In the rows, zero is written as 128.
Turns, then the turns between two rows, first turn first; the first pair answered
j_836:
[150 145 150  88 126 120 154 131 136 112 142 115 127 100 150 115  99 134
 129 115 130 127 158 139 100  95 125 102 149  79 129 125 117  88] |-> [130 142 141  91 133 111 153 142 143  97 140 104 129 101 145 120 102 134
 125 120 126 127 145 151 100 102 135  91 143  81 123 116 106  85]
[124 156 140 137 134 142 114 119 120 169  72 127 149 111 142 126 126 126
 137 143 114 141 154 117 134 100 120 144 139 136 132 141  86 125] |-> [ 78 131 116 139 144 129 113 140 135 122  93  95 145 110 132 143 145 119
 126 149 101 118 119 127 139 125 135 118 125 147 121 116  75 122]
[128 171 172 105 111 119 129 146  95 166  79 169 116 103 142 130 146 121
 134 126 155 152 181 103 124  92 142 134 134 121 166 127 135 164] |-> [ 57 154 154 113 125 101 124 179 114 114  79 136 116  96 135 143 166 114
 115 144 130 134 148 131 129 120 166 107 114 131 145  99 100 161]
j_617:
[141 138 111 122 135 111 131 143 125 141 122 124 145 146 148 144 139 153
 130  98 131 149 113  91 122 122 144 149 127 140 150 125 119 114] |-> [129 140 113 122 138 108 130 141 128 136 114 115 149 142 146 148 136 153
 125 103 127 151 112  97 123 125 147 145 130 142 150 128 106 115]
[174 102 121 129 102 138 115 109 114 134 153 113 134 122 115 146 117 125
 153 130 146 116 101  88 151 137 114 125 134 109 140 137 148 142] |-> [ 97 115 128 134 118 120 110 138 124 107 102  93 137 106 120 151 130 116
 131 157 120 115 100 124 145 139 146 106 124 122 124 119  84 138]
[160 122 114 138 103 124 140 113 138 134 154 136 121 137 122 143 143 102
 133 122 152 115 137 113 134 127 112 145 105 135 103 144 131 125] |-> [119 130 118 148 110 117 133 119 136 126 119 123 131 121 124 149 150  94
 121 140 139 112 134 127 133 127 122 136 102 142 102 132  94 133]
[182 119 128 137 115 146 132  80 121 157 133 118 157 134 119 139 116 120
 118 116 157 122 121  96 124 130  89 149 144 148 153 148 140 127] |-> [ 83 139 135 142 143 113 130 127 134 111  88 104 151 119 131 137 129 111
  87 149 118 133 116 151 112 140 135 115 134 156 121 119  68 118]
j_936:
[ 87 119 113 128 138  96 123 167 142  93 162 132  94 134 125 128 133 126
 123 130 128 128 101 135 131 154 159 103 128 152 107 110 118 116] |-> [135 111 108 123 127 109 132 148 138 113 195 153  86 145 121 124 125 134
 138 111 145 130 108 119 134 155 139 117 135 149 115 125 164 113]
[ 95 116 118 124 125 134 114 128 122 104  95 106 137 110 119 145 121 114
 125 137  97  98 138 115 131 133 149 128  99 145 127 107 104 143] |-> [111 100 106 120 117 131 119 127 129 101 133 107 126 120 112 145 128 114
 136 122 100  86 123 105 133 147 143 127  98 146 130 110 133 138]
[ 85 132 115 109 122 148 142 130 176 147  91  90 131  97 143 108 135  91
  82 130  93 114 166  89 142 134 166 100 153 119  93 109 121 163] |-> [ 93 110  99 111 118 150 144 135 181 132 128  81 123 103 126 116 144  90
  87 121  98  96 143  82 147 152 163  94 146 119  88 106 148 161]
j_897:
[109 149 128 133 161 116 133 147 136 120 106 113 124 123 108 134 132 139
  99 123 127 143 128 148 132 127 136 122 123 124 104 119 104 129] |-> [135 127 109 140 147 134 121 118 130 133 105  92 141 110  98 144 127 126
 109 116 140 117 122 122 148 125 114 132 129 131 118 120 114 141]
[111  70 122 138 142 121 133 148 134 105 102  87 104 135 103 121 171 108
 122 143 100 118  98 137 116 143 180 131 122 170 134 160  88 138] |-> [111  85 138 137 144 127 131 143 126 126  67  91 116 125 108 115 164 109
 120 149 101 131 117 141 112 125 178 137 128 168 142 162  73 139]
[121 138 140 125 130 127 128 126 120 126 100 112 132 128 136 144 117 124
 123 127 105 129 140 133 122 118 121 130 143 106 133 108 101 122] |-> [133 112 115 124 125 130 131 118 129 115 129  99 129 137 122 154 127 124
 129 118 110 106 114 120 132 132 114 122 133 107 138 106 124 120]

(two turns a pair)
[147  91  76 109 115 145 142  73 144 107 180  93 117 158 120 145 152 132
 144 100 136  86 108 110 119 121  94 127 122 131 129 101 170 132] |-> [134  87  70 117 112 151 135  60 145 107 157  77 133 145 117 152 157 121
 140 107 130  75 102 112 124 119  95 125 121 138 133 100 148 137] -> j_617 then j_936
[111 154 144 159 115 117  92 118 116 148 118 151  95 137 140 130 143 134
 141 152 132 141 156 164 123 112 144 133 133 131 114 133  89 144] |-> [163 124 122 156 100 128  92  93 118 157 162 143  94 148 124 141 142 130
 164 129 154 120 135 132 131 119 124 134 132 132 127 140 136 149] -> j_617 then j_897
[151 121 133 126 120 152  96 135  97 154 116 114 144 121 117 130 127 108
 132 115 140 139 162 130 105 102 105 170 140 132 122 127 117 120] |-> [105 110 125 119 135 125 108 171 110 111 141 105 128 125 113 131 146 114
 124 122 117 139 138 159  99 132 136 140 128 137  98 102 105 111] -> j_617 then j_936
[108 135 137 130 131 136 119 125 125 132  93 115 126 106 122 130 133 118
 120 149 124 116 123 137 133 133 130 133 128 142 130 130 113 135] |-> [155 125 133 130 124 145 119 106 124 146 126 130 123 112 124 127 123 127
 134 128 141 114 127 118 136 132 113 145 138 137 141 143 148 137] -> j_617 then j_617
[114  96 101 117 107 122 110 116 134 102 151 101 114 153 134 142 121 129
 138 144 129  98  95 126 149 155 121 116 102 130 107 136 138 128] |-> [149 143 141 105 104 120 122 120 119 143 146 162  98 164 152 116  98 146
 139 137 139 153 144 131 131 123 124 140 119 115 111 160 149 127] -> j_897 then j_617
[ 77 128 148 133 123 115 128 145 134 106 110 127 117 123 110 114 134 131
 103 145 129  95 140 139 130 134 150 150 125 152 138 115 106 132] |-> [126 103 129 129 111 127 132 124 130 113 161 125 114 132  97 118 134 135
 125 123 148  75 120 110 139 146 127 154 126 153 145 120 156 133] -> j_936 then j_617
[112 166 100 141 120 182 120 109 101 180  50 169 131  69  94  97 125 137
 157 144 165 160 152 117 119  78 121 155 141 109 135 152 177 137] |-> [ 76 189 121 132 137 153 135 149 106 147  74 193 100  82 102  80 130 152
 147 148 146 192 156 152 104  90 153 139 137 106 111 143 174 127] -> j_897 then j_897
[103  92 107 149 113 153 139 122 136 119 145  82 146 145 115 152 143 116
 160 136 133  68  74 102 149 150 114  97 103 160 115  96 157 140] |-> [ 48 132 139 136 136 116 154 170 145  96 150 119 111 154 133 125 144 131
 144 152 108 118  97 154 123 156 149  87 103 153  85  80 136 126] -> j_897 then j_936
[129 107 108  97 132 120 142 149 154 112 172 153 114 163 151 145 140 163
 159  79 132 116 126 133 143 144 139 110  99 151 126 130 142 156] |-> [ 80 115 107 109 143 118 134 161 154 101 113 124 134 148 154 153 145 144
 137 102 118 105 124 142 143 138 154 103  95 162 123 117  86 165] -> j_617 then j_617
[151 143 119 129 112 141 128 121 122 143  98 127 136 126 141 114 119 130
 125 115 138 113 148 121 126 115 115 155 126 138 130 152 152 137] |-> [ 96 135 111 125 128 121 129 156 133  95 110 113 126 128 137 118 136 128
 114 123 110 111 127 145 124 143 141 131 112 141 109 130 132 127] -> j_617 then j_936
[175 130 143  94 125 120 118 121 126 114 109 141 135 109 149 110 162 153
 125 165  94 171 155 109 106 110 115 108 169 130 152 145 150 114] |-> [156 134 148  95 127 115 120 132 126 102 104 142 127 108 152 106 165 154
 123 167  82 173 153 119 104 114 123 106 166 129 144 142 139 112] -> j_617 then j_617
[ 90 126 145 130 106 125 112 158 133 119  77 125 147 129 150  92 141 144
 119 143 107 138 139 156 128 116 145 135 145 125 134 142  80 140] |-> [152 114 140 132  85 149 108 118 123 155  89 126 159 136 143  98 132 144
 134 126 130 123 142 117 140 107 115 157 156 118 156 165 115 151] -> j_617 then j_617
[133 114  88 120 122 132 131 117 138 127 148 128 137 122 121 144 141 113
 143 157 134 117  95 106 145 137 141 120 129 124 134 130 144 122] |-> [100 143 113 121 136 116 133 140 137 125 107 144 138 120 137 128 137 116
 128 175 116 142 119 131 135 121 159 117 132 126 122 129 100 119] -> j_617 then j_897
[127 105  94 135 121 141 124 123 128 114 137  70 131 132 118 145 132 118
 111 116 123  84 101 129 133 152 127 125 118 144 134 103 139 142] |-> [114 160 139 118 139 114 144 159 121 123 144 137  96 147 143 108 118 145
 102 113 109 155 142 168 106 139 150 122 131 132 114 108 136 126] -> j_936 then j_897
[170  93 103 122 107 149 125 118 131 118 163 114 117 135 111 142 140 130
 142 116 138  93  99 100 133 141 106 135 122 138 136 137 168 136] |-> [152 131 133 109 120 123 143 154 131 108 182 163  83 155 129 115 134 146
 137 114 120 145 124 138 113 145 130 125 129 130 115 132 168 122] -> j_936 then j_897
[108 122 107 132 137 113 115 141 134 136 124 104 124 116 128 133 142 122
 102 139 112 132 126 127 131 121 138 101 120 144 110  98  97 137] |-> [164 112 103 128 120 128 118 122 126 154 171 122 113 133 129 126 138 131
 121 114 135 131 125 100 135 125 124 113 126 138 118 110 146 136] -> j_936 then j_936
[117 127  89  89  87 175  86 127 144 110 148 111 153 116 115 163 144 179
  70 122 131  57 123 126 123 105 116 146 116 169 166  88 126 188] |-> [ 76 142 100  88  98 157  91 157 149  89 142 121 144 118 124 158 150 184
  57 137 117  77 131 157 110 108 144 135 116 168 156  76 103 182] -> j_936 then j_617
[156 113 109 143 114 143 112 100 104 142 125 104 144 120 108 121 123 101
 134 124 157  96 130 110 134 108 110 132 138 125 160 126 148 126] |-> [ 81 147 131 137 140 103 126 154 115 105 118 127 120 125 122 107 131 112
 110 141 122 136 140 169 114 123 155 108 127 126 122 105 107 112] -> j_936 then j_617
[144 102 105 137 117 142 125 110 138 127 122 102 141 110 120 146 138 103
 133 140 137 100  95 111 145 127 122 130 116 130 128 134 144 138] |-> [110 138 133 135 134 131 128 126 134 131  79 121 145 106 135 137 137 103
 114 160 123 127 127 141 131 114 141 128 120 134 117 132 103 136] -> j_617 then j_897
[ 69  94 117 133 126 122 149 150 136 113 170  77 133 122 174 115 142 106
 152 163 129 167  64 159  91 183 126 145 131 127 107  92 124 133] |-> [112 143 163 128 122 135 151 132 116 176 117 126 145 117 194  92 117 110
 150 163 145 215 125 163  83 136 114 174 157 106 126 122 118 140] -> j_936 then j_897
